In the rows, 128 means zero.
First come named turns, each shown by rows before and after it. For each pair of rows after them, which turns, in which order, take the first row to the second? The first pair is done for you.
M:
[172 128 164 113 149 158 137 141 143 118 130 113 124 124 147 165 139 134
 135 154 155] => [118 144 130 125 151 178 129 146 129 111 142 118 111 115 113 115 114 105
  93  99 163]
[152 126 180 105 137 117 118  84 146 116 128 120  74 130 140 123 166  96
 115 129 105] => [153 133 187 106 144 142 121  96 141 114 129 116  71 120 139 130 158  91
 107 124 126]
[109 122 119 117 146 148 134 116 124  85 128 124 150 126 101  63 157  99
 103 112 114] => [140 106 128 107 140 107 135  99 137  88 117 127 158 139 120  83 177 121
 134 144  87]
V:
[116 118 165 147 148 135 136  77 152 136 161 104 164 126 132 142  90 168
 142 189 177] => [ 79 119 139 155 144 129 128  67 142 132 170 111 157 127 108 105  78 157
 120 157 174]
[ 81 127 133 115 156 143 125 126 115 153 117 110 101 146 136 114 116 127
 126 116 123] => [ 93 127 145 108 155 147 130 129 127 148 117 111  88 151 140 116 128 125
 124 117 117]
[131 115 113 119 119 115 130 130 147 107 126 140 120 151 120  93 162 111
 121 127  83] => [159 114 131 113 123 118 135 137 147 113 115 136 131 149 139 128 169 122
 143 156  91]
U:
[ 94 127  82 105 129 133 111 107 117 107 117 140 162 104 104 113 170 120
 136 149  77] => [ 83 135  78 107 128 148 109 118 111 107 120 140 155  97 101 111 159 109
 122 129  91]
[124 146 141 146 116  89 102 100  93 135 115 112 162 118 132 148 119 141
 179 171 143] => [102 146 159 156 128 119 114  71 138 109 153 110 116 140  90  82 133 120
 124 146 133]
[118 148 152 151 137 137 132 100 139 112 142 106 128  95  71 104 109 153
 132 131 131] => [120 154 137 153 129 135 128 124 109 129 123 107 149  78  91 138  91 154
 147 127 149]
[164 180 108 109 153 141 164 134 117  84 121 120 139 151 118 121 161 105
 126 157  98] => [147 191 101 115 149 160 160 155 104  89 121 123 136 139 115 120 144  90
 110 130 117]
C:
[148 126  79 124 135 152 113 151  95 121 130 140 145 132 151 143 128 114
 141 132 137] => [158 125  86 116 123 142 111 156 107 124 128 147 130 138 158 143 141 110
 136 123 124]
[138 127 119 113 138 170 142 142 135 107 130 121  90 131  99  88 164 109
  92 104 113] => [131 126 128 120 136 172 142 138 143 114 137 121  88 131  96  85 154 109
  84 100 121]
[ 99 123 117 136 123 109 138 120 144 147 189 135 113 134 166 122 120 133
 120 119 141] => [ 92 124 110 142 132 117 141 116 133 144 187 128 128 127 159 122 111 138
 130 127 151]
[110 154 128 142 117 166 110 171 108 124 107 131 125  88 126 128 121 108
  94  71 171] => [109 154 117 140 125 171 113 171  96 119  99 126 134  87 125 130 124 110
 106  77 169]
Then:
Each pair is two turns apart.
[124 122 116 169 163 116 134  87 111  87 146 106 103 116  95  95 115 126
 143 117 142] => [171 117 149 154 164 127 147  97 136  83 141 106  86 123 116 120 147 129
 149 136 134] => V, V
[136 125 153 119 127 135 131 115 157 132 143 122 120 121 118 130 110 125
 127 134 133] => [131 127 149 123 129 137 128 121 146 140 140 119 129 117 121 137 100 125
 129 135 143] => V, U
[ 77 121  55 140 128  70 123 100  74 128 112 122 171 112 114 115 104 138
 175 140 107] => [162 125 110 117 135 105 146 139  87 130  94 118 162 105 164 192 144 144
 203 184 124] => C, M
[151 154 126 102 129 163 128 185  98 117 110 123 106  99 148 149 127 107
 127 116 140] => [120 151 103 103 114 128 112 172 105 119 117 137  93 114 129 109 127  96
 107  83 107] => C, M
[166 131 143 114 166 147 147 113  84 116 104 146 135 134 157 122 150 161
 207 150 117] => [161 137 172 121 177 194 158 111 114 104 128 142  99 137 140  93 154 143
 165 133 135] => U, V
[130 123 121 114  79  75 103 191 140 152 116 146  99 122 159 136 128  95
  77  51 138] => [130 121 161 130  81  92 108 185 153 168 133 137 103 115 162 162 104 108
  72  71 175] => V, C
[115 116 115 142 124  61 117 107 103 159 112 132 173 122 144 158 103 168
 170 151 120] => [137 111 137 136 127  64 123 102 122 156 114 132 165 132 154 169 118 173
 174 165 114] => V, M
[118 103 133 136 160 147 132 104 125 105 130 111 134 134 117  93 141 135
 115 129 124] => [108 117 120 140 151 158 126 138  99 123 120 117 141 112 126 114 114 123
 113 106 149] => M, U
[136 107 242 160 121  91 108  84 206 195 165 144 125 145 150 154  77 153
  76 139 165] => [121 118 243 167 125 117 109 100 200 195 169 144 116 136 141 146  67 139
  59 120 184] => M, V
[139 138 159 139 117  92 133 112 110 125 182 136 179 131 143 151  82 164
 137 139 157] => [109 144 136 147 115  95 125 111 101 119 188 140 169 131 125 120  74 150
 116 109 153] => M, M
[139 134 155 121 125 152 130 124 158 124 142 120  94 127 126 119 122 116
  96 111 142] => [140 135 161 127 137 163 135 118 150 124 139 110 112 120 125 132 112 127
 108 128 158] => C, V
[124 140 143  69 107  95 117 155 138 139 112 162  98 134 172 163 162  83
 126  88 130] => [ 73 144 171 108 114 116 114 133 143 166 145 147 114 121 148 159 101  93
 103  90 183] => C, C
[118 118 106 168 121 129 127 106  99 143 114 105 155 115 100 129 112 167
 113 152 161] => [122 118  87 160 108 111 120 121  89 149 100 114 159 116 111 139 118 164
 123 142 148] => V, U
[159 127 124 106 133 125 141 138 132  96 108 133 123 120 148 133 165 122
 141 135 114] => [117 132  92 124 137 111 133 127  98 108 105 128 159 107 135 127 125 127
 151 128 128] => V, V
[141 153  81 106 124 168 123 193  84 108  95 142 134 110 148 138 145 102
 141  88 127] => [177 118 144  99 110 111 123 134 173 107 124 149  96 161 149 121 189 127
 131 125  73] => U, C
[131 131 134 148 111 131 148 132 123 136 130 127 151 135 117 131 139 133
  83 116 124] => [130 130 126 144 105 120 142 135 116 141 124 130 155 134 124 135 138 136
  88 117 119] => M, U
[161 123 111 100 117  86 119 146 126 138  94 123 147 115 165 173 148 139
 157 147 104] => [158 147 125 106 127 154 128 178 120 137 100 117 134  92 163 181 134 113
 131 126 150] => M, C
[122  96 153 173 166 166 158  40 187  72 177 106 120 128  83  97 114 100
 130 190 128] => [159  91 136 160 155 120 152  61 147  97 134 108 175 113 132 174 108 131
 205 232 125] => U, U
[145 144 125 128  83 135  99 147 108 151 119 161  87 112 106 117 146 117
 112  67 135] => [190 131 152 116  86 124 110 136 127 147 113 157  87 126 125 140 175 138
 140 108 120] => V, U
[ 95 129  98 152 181 200 145 109  42 114 112  86 193  93 107 156  69 146
 171 160 184] => [ 94 131  28 118 171 174 141 122  25  74  88 109 167 107  93 100 120 117
 166 114 115] => C, V
[171 116 142 123 113 103 109 155 128 169 125 153 127 129 160 173 137 115
 103 116 133] => [143 110 172 145 125 116 118 114 161 163 162 142 117 141 128 137 122 123
  79 123 144] => U, C
[150 132 113 109 114 137 112 197 123 147 117 129 128 120 168 188 122  93
 111  61 167] => [150 123 103  99 105 112 107 185 141 140 119 141 106 138 162 158 143  87
  99  46 133] => M, V
[113 121 133 132 117  96 121 110 145 129 131 128 132 142 129 131 115 144
 136 137 120] => [ 92 133 119 139 126 121 123 119 130 125 132 125 136 129 117 120  98 131
 124 121 137] => U, C
[134 120 115 126 123 106 123 117 122 119 119 138 142 146 126 143 136 142
 153 148 123] => [123 122 106 129 118  97 118 117 122 118 124 143 135 146 122 129 136 138
 145 134 114] => V, C
[144  95 167 109 138 117 116 160 189  91 109 137 101 180 141 171 190 159
 137 106 139] => [ 94 111 126 115 123 115  97 175 173  97 116 151  91 171 119 130 166 132
 102  47 138] => U, M
[126 129 139 153 135 130 158 129 152  70 125 122  92 137 161 138 162 118
 110 119 138] => [118 139 114 154 123 123 146 157 114  88 107 127 113 115 177 165 139 116
 124 106 152] => M, U
[ 79 120 177 162  93 100 106 145 129 181 141 135 118 142 186 137  37 116
 122  69 182] => [ 89 109 177 144  80  64 101 130 158 169 147 149  85 168 178 103  75 110
 107  54 132] => M, V
[151 133  98 104  87  79 107 181 119 147 118 168  99 120 175 143 164 125
 129  91  58] => [169 147 128 112 103 139 124 211 104 154 113 149 115  92 190 193 145 127
 138 113 119] => V, M
[121 136 129 145 118 133 106 144 152  92 120 125 107 127 126  97 139 113
 107  93 102] => [154 127 143 139 118 102 109 138 150 103 101 116 134 129 152 142 147 144
 153 142  96] => M, V
[ 91 139 121 120 136 185 141 144 101 110 141 125 128 103 126 123 131  98
  96  98 141] => [141 107 130 100 121  93 136 110 123 117 122 132 146 136 155 150 171 141
 153 155  79] => M, M
[145 132 131 129 145 112 130 124  99 158 118 123 135 133 177 154 144 166
 136 146 143] => [ 96 136  99 138 138 107 117 113  96 149 135 129 118 137 140  94 130 146
  98  98 132] => V, V
[179 128 180  98 120 159 122 169 153 149 130 153  96 143 159 154 173 123
  95 119 127] => [105 148 132 132 130 183 113 178  95 161 132 141 134 107 132 143 102 116
  86  86 177] => V, M
[156 108 176 122  96 119 144 135 168 132 132 133  86 141 147 130 158 123
 114 121 111] => [167 111 165 120  89 105 139 152 144 144 115 136 108 129 165 163 151 130
 137 129 118] => U, U
[113 142 153 114 117 164 120 137 135 145 135 140 113 112 144 148  93 104
  80  94 159] => [139 122 153  95 103 112 114 120 166 138 130 155  93 142 149 134 138 107
  86  98 102] => M, V
[134 129 166 120 122 154 141 181 127 137 113  85 127 135 125 204 143 119
 109 163 196] => [106 135 142 113 113 160 133 181 144 119 129 100  83 149  98 137 158  85
  58 106 167] => M, V
[155 119 159 115  88  80 127 136 121 121  99 153  90 119 156 150 122 114
 190 158 143] => [106 124 179 138 103 123 134 107 152 107 144 145  60 129 108  87 105  96
 133 130 165] => U, C
[ 95 145 152 146 116 159 139 141 149 172 172 122 131 130 152 127  99 118
  87  86 142] => [ 91 130 118 148 112  98 129 122 120 181 148 121 179 128 158 143  84 148
 136 114 121] => U, V
[137 105 107 101 107  91 112 129 120 138 114 144 132 166 147 141 139 167
 154 145  91] => [119 102 142 121  98  92 102 122 149 160 140 146 116 169 144 140 115 163
 122 132 110] => C, C
[122 147 196 152 115 106 126 153 147 181 154 112 128 122 123 149 101 125
 110 144 156] => [114 148 189 148 111 106 125 154 158 171 162 120 106 130 111 119 113 107
  85 116 143] => M, V
[ 56 144 100 144 138 176 125 126  96 114 145 101 129 112  82  76  98  98
 104  91 144] => [117 125  69 113 143 117 132 122  63 105  93  98 178 116 121 132 134 138
 198 160 105] => C, U
[143 146 128 134 145 190 139 117  64  47 102 131 120 163 114 130 143 114
 144 141 124] => [154 153 126 124 127 186 130 149  63  61  93 145 107 158 132 143 149  99
 133 116 120] => C, U
[155 101  83 112 135  47 120  89 107 116  68 117 174 140 152 146 142 182
 188 181  91] => [165  96 141 114  91  20  98  98 177 153 101 144 113 163 169 146 152 167
 127 145  76] => C, C
[153 138 144 118 101 148 139 156 128 131 103 142 101 132 147 162 111 105
 128 123 137] => [127 132 109 115  91 101 128 138 128 125 103 156  99 145 131 127 113 102
 123 105  99] => M, M
[136 120  91 112  53  61  90 149 115 155 107 156 133 131 172 166 122 111
 117  72  76] => [ 92 122 122 150  55  77  88 129 127 183 139 143 142 122 153 162  65 120
  93  66 123] => C, C
[197 121 203 141  95 147  87 144 196 190 148 115 116 126 180 189  88 128
 143 147 134] => [176 134 197 149  96 170  81 160 185 194 155 118 105 115 171 179  74 110
 118 116 152] => U, U
[152 132 104 113 118 127 128 153 122 112 110 143 108 135 146 120 170 103
 132 100  99] => [151 128 126 117 127 142 136 136 143 100 125 137  99 146 133 106 176 105
 122 110 101] => V, U
[ 89 117 145 149 148 103 135  84 109 118 124 126 177 166 101 118  99 170
  81 151 153] => [ 87 118 136 139 154 115 142  83 110  97 123 126 163 172  90  94 117 160
  72 143 141] => V, C
[174 118 145 122 166 130 162 113 124  58 138 108 152 146 134 102 218 126
 170 177 116] => [124 163 140 139 135 187 135 192 104  97 150 128 114 105 138 103 167  63
  89  72 175] => C, U
[174 124 148 116 140 151 140 146 146 140 123 137 122 134 127 136 182 105
 109 151 111] => [145 119 154 134 156 164 146 117 156 132 144 126 125 139  99 111 170 109
  94 156 124] => V, U
[169 147 167  82 131 156 140 163 165 105  94 136  85 146 155 142 172 111
 136 153 110] => [ 93 171 122 117 144 196 133 179 102 119  95 123 128 101 130 135  94 102
 128 123 175] => V, M
[120 137 106 142 107 102 119 150 102 167 122 128 174 108 141 155  79 131
 146 136 153] => [147 136  89 123 103  90 119 161  97 154 105 137 166 115 153 156 116 126
 158 136 122] => C, C
[102 105 146 153 140 123 113  94 128 141 148 118 139 126 117 134 105 145
 116 146 139] => [104 113 121 148 149 129 119 107  98 130 129 114 157 112 118 144 107 147
 136 151 141] => U, C
[ 98 110 126 143 152 101 115 115  72 126 156 109 150 147 133 152  99 125
 152 131 164] => [ 95 113  92 129 148  99 113 116  70 104 151 118 132 155 119 112 121 107
 139 104 131] => C, V
[155 155 121 111 180 152 136 109 119  80 105 117 153 128 119  97 147 122
 154 128 138] => [139 166 104 111 174 155 127 124  99  90  99 121 160 116 120 101 134 116
 151 111 145] => M, U
[164 132 151 108  95 130 124 165 146 129 132 150  76 141 146 123 181  95
  91  90 113] => [147 133 129 133 105 107 121 161  82 163 107 128 166 108 164 191 117 138
 161 141 160] => V, V
[201 138 176  94 163 159 173 118 170 104 178 101 114 158 130 137 194 137
 168 188 127] => [172 173 128 104 157 194 160 187  87 135 148 101 157 101 152 186 132 121
 182 152 188] => M, U
[104 131  97 114 140 115 128 124 104 124 112 129 128 131  99 115 116 126
 123 106 134] => [155 126 136  95 139 129 141 135 136 119 110 134 102 142 121 133 158 121
 122 120 121] => V, V
[149 121 132 127 120 118 120 142 131 136 117 127 152 128 132 154 123 139
 145 148 135] => [126 124 115 136 122 113 116 139 119 138 120 126 159 124 123 142 108 140
 140 137 139] => V, M
[105 128 120 118 139 141 137  97 149  97 148 125  94 156  83  57 143 114
  97 117 111] => [104 139  63 114 109  91 110 155  70 146  98 141 151 118 131 128 105 121
 150 109 121] => U, M
[106 135 120 132 129 109 106 103 146 110 149 128 133 150 104 103 129 125
 103 115 128] => [106 149 127 137 126 136 104 129 138 120 146 130 130 135 114 121 114 111
  91 100 154] => M, U
[137 120 167 133 142 128 138 100 157 136 157 115 128 142 134 145 138 143
 116 163 144] => [109 133 136 140 160 163 144 106 125 122 153 106 140 127 115 128 123 133
 112 149 166] => M, C
[116 132 194 163 105 123 116 127 153 179 155 125 134 115 144 176  75 153
 100 141 186] => [ 89 134 175 164 101 126 109 120 164 168 168 134 108 124 120 127  79 132
  64 102 170] => V, V
[186 150 185 104 101 136 146 161 144 148 138 134 119 129 190 191 161 122
 127 162 147] => [121 154 160 140 105 121 130 145 106 176 148 122 170 109 171 195  84 139
 135 162 188] => C, V
[171 110 187  95 118 114 141 140 163 150 121 168 101 138 170 151 161 135
 126 147 108] => [109 138 161 129 136 170 139 162 104 164 123 148 141  91 152 162  86 125
 120 125 185] => V, M
[ 85 130 137 164 130 126 122 111 112 144 160 122 132 109  95 108  85 127
 110 131 158] => [116 132  83 135 149 126 136 125  70 105 121 120 154 106 102 111 126 128
 159 151 125] => C, C
[112 143 124 118 108  87  89  93 133 138 144 125 154 144 109 137  89 155
 140 151 116] => [141 150 137 111 124 119 105 113 125 132 131 114 164 135 123 171  99 159
 159 174 137] => M, C
[167 113 125 107 111  83 133 122 139 147 112 133 132 134 151 168 163 142
 161 160  80] => [140 115 105 120 102  60 119 118 125 162 113 135 148 128 147 164 136 146
 159 146  83] => V, C
[118 117 125 128  93  95 123 103 145 143 133 150 115 157 115 116 157 143
 145 122  70] => [ 92 139 129 141  91 148 120 137 134 148 144 149  95 135 107 107 133 112
 104  77 106] => V, U
[139 103 111 121 109  41 130  91 149 128 120 140 133 152 139 116 148 153
 149 147  65] => [ 76 136 117 147  96 105 110 134 141 155 150 146 102 123 119  95  90 108
  70  64 124] => C, U
[117 135 114 151  71 122 117 181 157 158 119 121 115 122 118 149  95 114
  92 110 109] => [129 120 109 147  75  81 119 150 157 156 113 116 143 137 122 160 102 142
 131 152  90] => U, V
